Each path below is one point turned by a fixed rotation once a step. After each direction that follows a path, write how fast that rotation turns it, in deg/step (0 if it stays still).
Each turn is a multiple of 5 degrees from 10 to 175, or 0.
Each row of a path follows its step; steps can be skipped.

step 0: [  4.5  17.2  18.1  13.2   6.4  -2.0   0.3   8.6   2.1  -8.5  13.7  -6.3
   7.3  25.0  -7.3   8.6 -12.2 -33.2  11.9   8.9  15.0 -20.7 -18.6   5.7
  30.6  -1.3   9.6 -22.7  22.7 -12.1  -6.7  12.1   4.3  26.1  -4.2 -12.7
  -1.1  23.5  13.6]
step 1: [ 14.6  31.1 -20.5   5.6   2.7  -9.8 -35.9 -14.7   3.0 -15.0  -9.8 -17.4
  10.2 -13.5 -10.5  19.7  -2.7   7.7   3.1  14.9   4.4 -32.4  18.3  11.7
  13.7 -14.7  -6.0   3.6  10.0  12.6  15.8   7.1 -18.3  -8.3   1.4  -6.2
 -15.9  13.0  -5.4]
step 2: [ -6.6   0.9  -3.5  -7.4  -9.0  11.6   6.2  -8.2   7.9   7.3  -1.6 -14.2
  21.2  23.5  -1.5   0.0 -21.9  -8.6 -20.3  -1.0  -4.6 -41.9  11.4   8.3
  -2.8   7.7 -19.5  13.7  -6.0 -18.5  -0.1  29.5  -7.1  19.4 -19.0 -18.3
   6.0 -14.0 -23.0]
step 3: [-12.2  39.0   0.3   5.0 -22.7  -0.2 -10.6  -6.4   9.3   1.5   1.3  13.1
  30.0 -10.4 -15.4   3.8  -9.0  -4.5  11.4 -10.3  -2.0  -7.5  -8.5  -6.3
  -2.5  19.6 -17.1  -8.2  -7.8  -2.4  21.9 -15.7 -25.2  21.3   8.7   9.6
  20.6 -23.3  14.7]
step 5: [ -7.1  -8.8  -9.0   3.9   2.3  19.4  -2.6   8.1   3.8  -4.1  -4.4  27.5
 -10.7 -16.1  10.4   7.8 -32.9 -11.3  36.4  22.3 -12.2 -25.1   8.5   5.1
  16.4  -7.2   2.1   8.9 -12.7  12.2  24.6  -2.7  -5.7  -3.7  -7.0  -0.4
  32.9   4.1   3.4]
step 6: [ -9.9 -19.6   0.3 -10.2  -3.4   3.9   9.8  21.6  16.2  21.5 -24.4 -10.0
  17.5  -4.4 -26.4 -11.0  -8.1  -3.0  10.0  12.5  22.8  10.3   8.5  16.3
   4.4 -10.2 -14.6 -15.0  36.1   9.6  15.8  10.6 -18.4  -1.3  -8.1 -14.7
  18.7   2.1  -2.1]
step 7: [  4.5 -17.5  -7.2   2.8   5.3  -4.3   8.7  -8.7  12.7   8.9 -11.8  -6.4
   0.3 -16.7  -0.1 -14.1   1.4 -20.3  -3.1 -11.5  -2.5 -33.2 -33.0  21.1
  10.2   8.3   9.8  25.8  11.4  -3.6   9.8 -21.9 -42.9 -10.2  15.5  -3.1
   4.3   6.9   4.5]
step 8: [  5.0  -3.8  21.1   3.3  -4.3   3.4  -1.6  -2.1  10.1 -37.8   5.5  -1.1
  24.3   7.9  12.7   2.7 -14.0 -12.3   0.9  12.4  14.1   7.4  -8.4  11.1
   8.5  -5.3 -23.8  20.3  26.1 -28.4 -14.1   5.4 -10.6  -3.3  -2.4  -6.0
  20.7  21.7  28.0]
step 9: [ 17.2  -8.1 -18.9  13.9   0.9  38.1 -14.0  -4.9 -19.6 -30.8  -8.9 -14.5
  14.8 -12.8  -6.7   0.9  -7.4   5.1 -14.1   2.9  10.4 -18.0   6.8  -0.4
   3.8   5.4 -11.9  -6.5   2.5  15.8  13.3 -32.1 -18.7   4.3 -21.7  -4.5
 -13.8   9.7  13.2]
step 10: [ 35.5 -15.9   2.5   7.7  -4.8  17.5 -14.7 -18.4  -7.2  16.8   6.2  -0.4
   4.5   9.2  12.3 -18.8 -22.9  12.3 -26.1  -3.5  17.4  -6.9   1.3   4.7
  -2.0 -11.7 -18.0  10.8   4.4  -3.3  11.9  13.9  -1.9  26.1  12.5 -15.2
  32.1 -16.0  -9.4]
step 11: [ 13.8  18.8 -15.0  10.8   7.1  17.0   8.6  -0.4  -2.1   8.8   3.4  14.8
  -3.0  -7.7  -3.9   3.0 -24.7 -17.9  16.4 -40.5  10.5   3.8 -18.3   8.9
  12.6  16.6 -18.9  -9.9  21.2  -9.0  27.5   2.0   3.1  22.9  -5.4  19.0
  -5.5  -6.0  16.4]
Speeds:
[-9.5  0.4  7.9 -8.2  7.4  1.4 -0.5 -4.3  8.6 -5.5  2.6 -0.8  3.1  2.9
 -6.0 -3.5  4.9  7.3  1.1 -6.4  1.0 -3.8 -8.4 -4.5 -4.4  8.2 -1.2  6.2
 -1.8 -4.2 -2.8 -2.4 -0.3 -2.1 -2.6  7.1  2.3 -0.8  9.0]
80
[ 0.6  2.3  3.0  2.9  6.7 -3.7  0.8 -0.3 -1.4 -1.5 -5.6 -0.5 -0.6  9.9
 -7.2 -3.0  2.0 -2.1 -7.7 -1.1  3.9  7.1  7.9 -2.6 -1.3 -3.6 -1.3  1.0
  7.6 -6.1 -7.9  6.7  3.1 -3.4 -2.7 -5.3 15.3 -2.2 -3.4]
170
[  1.1   6.7  -1.6  -5.7  -7.4   0.3   2.5   3.5  -0.2   1.6   2.9 -12.3
 -10.8   5.4   7.7   2.1   6.2   2.1   1.3  -0.5  -6.1  -2.3  -0.6  -1.7
  -4.4   3.3   2.1  -0.8   8.4   3.0   2.6   4.0  -9.2  -2.4  -3.6  -3.5
   6.3   8.6   5.3]
55
[ 12.7 -11.2  -3.6  -0.9   1.1   4.6   5.1  -0.6  -8.6  -2.0   4.4   3.4
   1.7  -2.4   2.5  -5.7   1.7   4.3  -0.7 -10.3   2.3   6.0  -4.1  -1.0
  -2.1  -6.8  -3.2   7.5   8.9   1.7  -0.6  -5.1   2.1   1.1  -2.3   2.0
   0.5   6.6   5.6]
25
[ 1.6 -3.5  0.1 -1.1  4.3 -4.8 10.5 -6.0 -9.7  0.2 -4.6 -3.2  1.8 -8.4
 -7.0  7.1  3.5  4.7 -6.7  8.1 -4.6 -2.0 -1.0 -6.5  3.3  6.3 -6.2 -6.0
  4.4 -0.8  7.1  5.1  1.6 -3.1  4.9  1.9 -1.0 -0.8  5.3]
135
